In the data rows, 128 means zero.
Some points:
[119 179 161 147 182   0 155 123 212 123 158 137  91 159 156 101 171 150 123 149 162 160 139 147 165 206 135 100 152 132 149  68 120 156 101  91 123 133 161 154 118 120  49 124 192 164 138 114 144 110 118 163  67  84 106 102 133 151  85  99 141 127 112 100]
[125 108 201 135 101  67 123 110 181 136  90 167 108 114 137 143 153  92 110 115 132 140 141 142  92 137 135 110  74 162 135 127  94 143 112 126 169 117 134 123 125 156 125 116 128  50  96 140 145 145 123 125  78 153  98 155 123  98  99 159  81 106 102 144]
[133 119 198 126 119 156  69 246 202 134 184 113 128  71 170 120 148 187 128 117 106   3 138  59 108 148  85 107 168 153 151 183 103 130  96  91 222 119 141 119 102 138  88  87  91  70 102 176 185 107 162 109 107 161 103 169 160 150 155  94 155 121 234 167]
[122 103 146 166 129 219  88 110 127  89  49 123 148 131 124 117  90 122 100  55 138 120 136  78 147 149  89 181 135 128 160 139 113 122 155 138 118 178 168 100 174 110 189 137  83 140 145 204 105 108  99 123 160 111 129  64  74 113 162 126  85 111 141 157]
[153 147  38 134 169 109 107 124 112 134 142 133 118  96 116 143 133 142 165 141 141 161 108 152 136 156 166  70 158  95 152 159 160 162 119 111 173 196 110 109 154 114 103 113 109 130 124  87 136 151 113  93  55 215 135 139  70 116 135 138 166 123 113 121]
[127 183  93 123 156 194 128 119  95 109 223 121 121 102  90 128 143  76 145 126 167 140  88 102 147 156 136  97 116 155 135 118 146 113 135 118 164 168 152 124 153 115 112 163  65 145  98 164 123 144 117 161 102 135 155 132 150 158 136 192 142 128 104 166]
[119 160 191 152  99 189 122  94 138 145 162  86 156  63 143 148 145 114 140 153 119 132  84  89 136 147 120 128 101 220 130 145 124 173 141 157 116 134 148 124 104  89 141 136  98 165 162 142  91 117 104 154 228  83 132  92  69 107 128 124  64 111 146 166]
[122 133 148 147  76 176 101 128 170 104 124 103 165 180 159 171 161 107 105 139 123 141 110  98 148 203 106 145 108 149 138  73 107 151 119 156 191 111 163  71 164 171 159 158 130 142 155 178  98 104  87 159 154  59 149  98  88 100 170 125  78 108 159 159]
[129  86 154 142 130  99 123  72  77 152  41 151 122 121  54 121  97 111 121 116 165  59 101 114 107 124 103 203 107 139 101 165 150  98 138 150 126  74 113 172  98  91 167 113 155 172 138  83 128 112 166  95 171 131 150 140 142 144 157  92 116 141 165 174]
[143  98 124 161 138 153  92 140 163 134 141  93 161  89  84 146 108 130 178 141 176 102 128 106 156 130 127 101 129 133 126 164 143  69 149 141 117 153 128 158 135 123 116 143 119 102 110 135 114 138 136 128 135  98 157 132 127  71 185  72 193 141 131  94]
[124 109 145 131 105 255  79 146 134 125 114  71 162 127 138  96 152 153  95 100 144 130 120  68 133 129  94 120 147 181 155 100 116 142 141  68 207  92 136  93 101  92 106 136 157  79 116 164 128  91  83 125 167 164 126 117  65 138 149 101  89 144 142 134]
[133 146 154  79 185   0 149 173 138  90 174 230  78 175 174 130 134 150 123 103 106 188 144 155 148 132 148  95 148  97 158  55  77 195 102 125 149 175 130 107 154 193 142 158 159 100 157 157 144 121 122  95  45 160 115 154 169 211 121 207 209 126 108 125]
[130 116 110 167 161 155 124 164  24 127 205 172 164 169 121 113 122 118 127 137 159 135 140 166 147 147 129 120 124 145  90 128 169 109 134 106  78 191  95 165 118 136 112 168 144 255 126 125 160 139  88 126 148 116 152 110 124  90 181 149 124 128 104 142]
[152 133  78 128 104 138 163  66 172 167  54 135  97 125  77 125 113 126 188 187 128 174  93 158  97 142 146 135  89  90 162 219 163 108 142 100 112 172 122 197 131  70  95 109 176  63 177 118 146 171 153 176 109 117 115 120 156  58  76 118 120 121 116 101]
[112 117 133 135 107 219 113 134 115 106 216 161 174 154  92 147  94 124 123  84 130 120 161 173 127 118  97 115 165 120 144  88 145 145 105 131  84 175  80 138 172 133 141 108 180 152 143 132 122 104 146 128 109 114 146 154 138 197 142 191 135 126  92 185]
[166 102 114  87 106  36 146  95 120  93 105 101 157 209 142 134 141 106 113 111 115 115 128 113 139 185 164 121 121  91 129  53 105 133 109 133 136 146  74 125 175 180 149 164  92 149 110 149  91 136 106 119  67 164 127 146 103  66 158 172 149 124 108  98]
[148 164 127 142 114 255 221  54 123 101 110  71 157 154 133 137  92 142 160 162 156 151 115 155 151 134 138 106 156 144 142 110 130 114  80  62  92 139 102  96 150 105 162 144 107 205 164  74  83 117 111 125  82  76 141 112  70 142 128  92 160  95 161 123]
[ 97  80 124 116 119 152 130 179 162 125 151 165 191 125 197 141 121 118 126 130 158  99 151 192 152 139 116 191 129 108 110 147 157 126 146 170 115 130 108 140 103 142 120 119 125 140 113 138  72 114 186 134 130 134 145 137  94 134 128 114 133 139 155 148]
[126 110 126 134 144  45  81 173 121 146 147 147 136 192 104 117 121 144 150 127 123 106 148 101  98  44 138  87 177  71 139 134 100 110 152  97 136  94 135 100  99 126  82  84 149  27 120  88 169 130 166 104  94 249  71 117 157 140 126 120 206 130 121  82]
[126 108 117 153 159 121 148  73 140 135  88 134 104 112  90 122 117 107 110 150 138  61 126 148 115 123 139 175 158 115 110 202 135  81 137 132  90  84 175 165 139  88 147 103 143 202 105 113 115 152  95 115 143 116 143 108 144  70 134  97 149 122  95 122]
[126  99 130  76 162 242 197 151 127 139  76 112 145 169 162 128 119 163  76 148 100 121 108 173 143 172 149 137 129 118 163  72 144 148 163 154 139 139 143  96 141 137 153 133 105 115 144 125 110 169  58 107 153 108 125 128 107 145 132 130 137 152 128 116]
[113 192 132 135 166  77 117 120 144  88 248 133 134  73 174 147 118 190 178  97 197 141 114 121 165 155 107  88 173 203 108 113 128 177 148 118  83 177  76  89 148 130  38 141 170 129  38 117 192 105 116 171 107  96 175 175 146 173 113  29 104 150 123 167]
[148 141 123  59 100 183 146 136 122  92  75 164 113 180 181 127 125  76 138  99  37 168 172 133  74 118 170 116 142  59 120  60 108 164  82 172 171  88  59  48 146 215 131 112 158 179 160 117 105 133 159 117  24 203  92 136 138 101  71 152 157 108 148  77]
[114 104 124 198 123  88 123 114 130 112  24 124 140  90 106  85  85 103 126 102 197 116 154 150 133  39 114 151 161 129 122 140 128 109 144 117  90 137 152 161 164  82 113 156 193  37 139 192 144 162 140 146 144  73 145 141 146 159 111 105 104 134 164 120]
[103 114 117  88 125 112 173 101 144 100 149 145 154  73 141 138 135 151 104 165 173 136 142 120 122  70 134 183 105 101 128 137 133 127 142 198 132  83 102 112 120 115 137 126 168 171 116  40 126 175 139 108 130 184 138 129 151  72 132 169 132 142 122 149]
[128 121 121 122 125 156 132  87 130 167 148 139  99 104  96 133 141 100  85 141 113  75 121 144 110 152 119 155 124 137 121 122 126 104 122 112 124  83 204 147 125  90 156 113  85 153 150 111 110 145 117 123 252  66 152  86 122 151 112  87 103 109 100 121]
[102 151  95 162 117 118 131 124  41 170 168  86 129  85  91 134 114 158 168 166 146 144 144 161 150 123 153 115  90 128 127 128 150 127 180 100  29 157 122 155 122  66 113 181 131 178 176 121  90 139 121 167 160 109 142 120 147 111 139 152 158 159  68  91]
[120 128 123  86 126 183 124 143  31 166 146 103 136 157 156 105 139 166 116 134  65 155 131 158 138  65 121 140  88 114 105 125 117 169 127 123  87 126 104 131 107 157 154 104 154 162 105 177 155 104 117 122 144 167  83 106  79 134 126 141 151 124 142  91]
[104 159 116 110 119  80 182 167 195 102 128 115  90  78  96 140 118 133 137 121 138 164 134 101 115  96 131 143 134 158 159 142 107 138 153  93 118 121 117 106 124  69 106 113 167 115 129  97 131 176 140 127 107 102 125 146  66  64 110 113 129 138 131 128]
[148 118 113  94  88 215 147 100  89 185  85 121  65 114 126 115 181 130 118 178  34 113 108 109 102 129 130 139 112 111 148  89  86 129 105 154 157   0 140 127  63 180 209 103  27  93 103  53  91 103 108  87 135 179  85 162 136 176 116 168  90 128 120 111]
[135 141 125 114  93 132 144  81  64 102 172  99 110 153 166 143  92 138 168 103  96 139 159 130 170  83 123 154 141 113 148 109 114 140 129 145 119 197 139 152 157 168 173 151 103  61 183 151  91 108 125 152  79 125 127 125 128 102 145 131  90  96 156  99]
[135 105 130  96 113  75 105 185 181 124  73 122  62 156 113 116 117 117 126 144  47 149 110 159  82 117 132 113 100  89  92  91 130 142  99 143 165 128 103 150  95 130 131 124 120   6  82 134 197 106 175  79 141 138 105 139 191 135 125 148 150 127 106 122]
[157  86  82 187 135  16 116  90 128 151 105 192 136 139 109  99 125  82  66 119 143  56 152 139  98  86 159 124 139  92 123 172 176 101 152 175  73  94 128 205 127 127 136 174  66 245 132 129 118 146  97  79 115 137 128  88 117  72 157 149 116 166 116 114]
[107  94 132 131 116  79 138  85 130 146  36 184 187 199 169 126 122 120 125 150 123 151 169 142  96 124 137 163  97 111 113  89 135 118 101 145  95 184 112 115 119 142 138  90 255   0 111 152 153 149 151 154 162 116 108 127 157  52  85 216 102 157 154 170]
[125  68 161 119 112 112 159 233  55 150 180 121 138 152 149  96 124 110 100  74 102 119 162  92  72 110  98 148 141 130 103 159 129  95 123 173  98  80 166 117 115 147 156  84 123  83  72 136 176 155 148 138 175  99 104 182 138 212 151 115 147 116 138 147]
[157 145 122  91  77 153  99 109 126  97  99  96  97 107  77 163 129  92 126  68 105 161 107  87 139 142 136  87 116 142  99 165 115 105 131 187 157 100  99 100 114 179 125 119  54 116 143 132 111  99 175 147  79 109 147 122 154 170 124 185 127  87 148 108]
[112 128 134 142 161 207  97 174  61 134 145 103 153 118  86 130 136 151 138 117 145 128 104 138 145 161 129 118 139 176 137 151 153 116 138  96 108 137 139 115 133 116 137 126 167 126 106 175 112 135 149 129 201 114 103 103 117 143 150 113  84 133 116 135]
[135 108 112 141 165 146 160 154 123 160 107 124 159  83 169  97 109 155 116 143 162 137 163 138 107  73 149  97 139 115 116 158 144 162  99  74 119  97 109 141 129 108 144 151 198 164 169  75  92 129 158 126  78 157 123 120  98 149  85  85 143 159 125 131]
[104 172 100  92 136  70 140 170 161 128 167 131  59 134 125 115 156 126 147 173 101 172 115 145 118 129 147  85  95  76 127 137 135 114 146 128 142  91 136 119 115 110 146 111 120 120 158  81 125 127  91 131 194  84 149 114 153 248  42  82 170 143  89 130]
[149 127 174 109  86 199  60  62 133  82 100 100 133 179 194 173 137 104 116  60  63 179 101  92 160 148 104 174 102 141  49  67  93 125 120 170  93 175 175 109 142 204 129 113  81 179 135 174  97  78 159 140 129  88 158 127 169 146 104 212  62 121 144 109]
[113 255  98 146 136  59 123 121 224 132 136  57  89  62 121 161 150 165 152 146 161 151  73 136 181 142  96  73 113 176 128 161 108 114 146 115 156 139 154 103  88 125  44 139  80 193 115 129 169  66 104 169 196 140 176 121 139 132 123  38  46 133 110 131]
[134 113 133 174 189   6 103 144 109 174 133 189 108 104  70 103 152 122 120 188 141  65 131  92 106  92 125 164 136 130 124 212 159  75 116  82 202  77 121 201 115  89 102 130  22 105 110  80 182 158 146 101 118 140  89 180 220  75 170  75 180 120 121 105]
Along one direction, these points spread out more than along any other. Take the direction at right angles to it along which they spread out most. Then take the direction at right angles to both along which they spread out most. Go by this last direction. How far along it is each point below, from 0 to 99? 50 is the average, and the first point above lies past it. One standard deviation of the points above along it is 16.
[107  94 132 131 116  79 138  85 130 146  36 184 187 199 169 126 122 120 125 150 123 151 169 142  96 124 137 163  97 111 113  89 135 118 101 145  95 184 112 115 119 142 138  90 255   0 111 152 153 149 151 154 162 116 108 127 157  52  85 216 102 157 154 170] 36
[127 183  93 123 156 194 128 119  95 109 223 121 121 102  90 128 143  76 145 126 167 140  88 102 147 156 136  97 116 155 135 118 146 113 135 118 164 168 152 124 153 115 112 163  65 145  98 164 123 144 117 161 102 135 155 132 150 158 136 192 142 128 104 166] 66
[128 121 121 122 125 156 132  87 130 167 148 139  99 104  96 133 141 100  85 141 113  75 121 144 110 152 119 155 124 137 121 122 126 104 122 112 124  83 204 147 125  90 156 113  85 153 150 111 110 145 117 123 252  66 152  86 122 151 112  87 103 109 100 121] 34
[125 108 201 135 101  67 123 110 181 136  90 167 108 114 137 143 153  92 110 115 132 140 141 142  92 137 135 110  74 162 135 127  94 143 112 126 169 117 134 123 125 156 125 116 128  50  96 140 145 145 123 125  78 153  98 155 123  98  99 159  81 106 102 144] 49
[ 97  80 124 116 119 152 130 179 162 125 151 165 191 125 197 141 121 118 126 130 158  99 151 192 152 139 116 191 129 108 110 147 157 126 146 170 115 130 108 140 103 142 120 119 125 140 113 138  72 114 186 134 130 134 145 137  94 134 128 114 133 139 155 148] 47
[102 151  95 162 117 118 131 124  41 170 168  86 129  85  91 134 114 158 168 166 146 144 144 161 150 123 153 115  90 128 127 128 150 127 180 100  29 157 122 155 122  66 113 181 131 178 176 121  90 139 121 167 160 109 142 120 147 111 139 152 158 159  68  91] 51
[135 105 130  96 113  75 105 185 181 124  73 122  62 156 113 116 117 117 126 144  47 149 110 159  82 117 132 113 100  89  92  91 130 142  99 143 165 128 103 150  95 130 131 124 120   6  82 134 197 106 175  79 141 138 105 139 191 135 125 148 150 127 106 122] 44
[125  68 161 119 112 112 159 233  55 150 180 121 138 152 149  96 124 110 100  74 102 119 162  92  72 110  98 148 141 130 103 159 129  95 123 173  98  80 166 117 115 147 156  84 123  83  72 136 176 155 148 138 175  99 104 182 138 212 151 115 147 116 138 147] 41
[104 159 116 110 119  80 182 167 195 102 128 115  90  78  96 140 118 133 137 121 138 164 134 101 115  96 131 143 134 158 159 142 107 138 153  93 118 121 117 106 124  69 106 113 167 115 129  97 131 176 140 127 107 102 125 146  66  64 110 113 129 138 131 128] 58
[104 172 100  92 136  70 140 170 161 128 167 131  59 134 125 115 156 126 147 173 101 172 115 145 118 129 147  85  95  76 127 137 135 114 146 128 142  91 136 119 115 110 146 111 120 120 158  81 125 127  91 131 194  84 149 114 153 248  42  82 170 143  89 130] 61
[143  98 124 161 138 153  92 140 163 134 141  93 161  89  84 146 108 130 178 141 176 102 128 106 156 130 127 101 129 133 126 164 143  69 149 141 117 153 128 158 135 123 116 143 119 102 110 135 114 138 136 128 135  98 157 132 127  71 185  72 193 141 131  94] 49
[113 255  98 146 136  59 123 121 224 132 136  57  89  62 121 161 150 165 152 146 161 151  73 136 181 142  96  73 113 176 128 161 108 114 146 115 156 139 154 103  88 125  44 139  80 193 115 129 169  66 104 169 196 140 176 121 139 132 123  38  46 133 110 131] 81
[133 146 154  79 185   0 149 173 138  90 174 230  78 175 174 130 134 150 123 103 106 188 144 155 148 132 148  95 148  97 158  55  77 195 102 125 149 175 130 107 154 193 142 158 159 100 157 157 144 121 122  95  45 160 115 154 169 211 121 207 209 126 108 125] 78
[148 118 113  94  88 215 147 100  89 185  85 121  65 114 126 115 181 130 118 178  34 113 108 109 102 129 130 139 112 111 148  89  86 129 105 154 157   0 140 127  63 180 209 103  27  93 103  53  91 103 108  87 135 179  85 162 136 176 116 168  90 128 120 111] 23
[120 128 123  86 126 183 124 143  31 166 146 103 136 157 156 105 139 166 116 134  65 155 131 158 138  65 121 140  88 114 105 125 117 169 127 123  87 126 104 131 107 157 154 104 154 162 105 177 155 104 117 122 144 167  83 106  79 134 126 141 151 124 142  91] 45
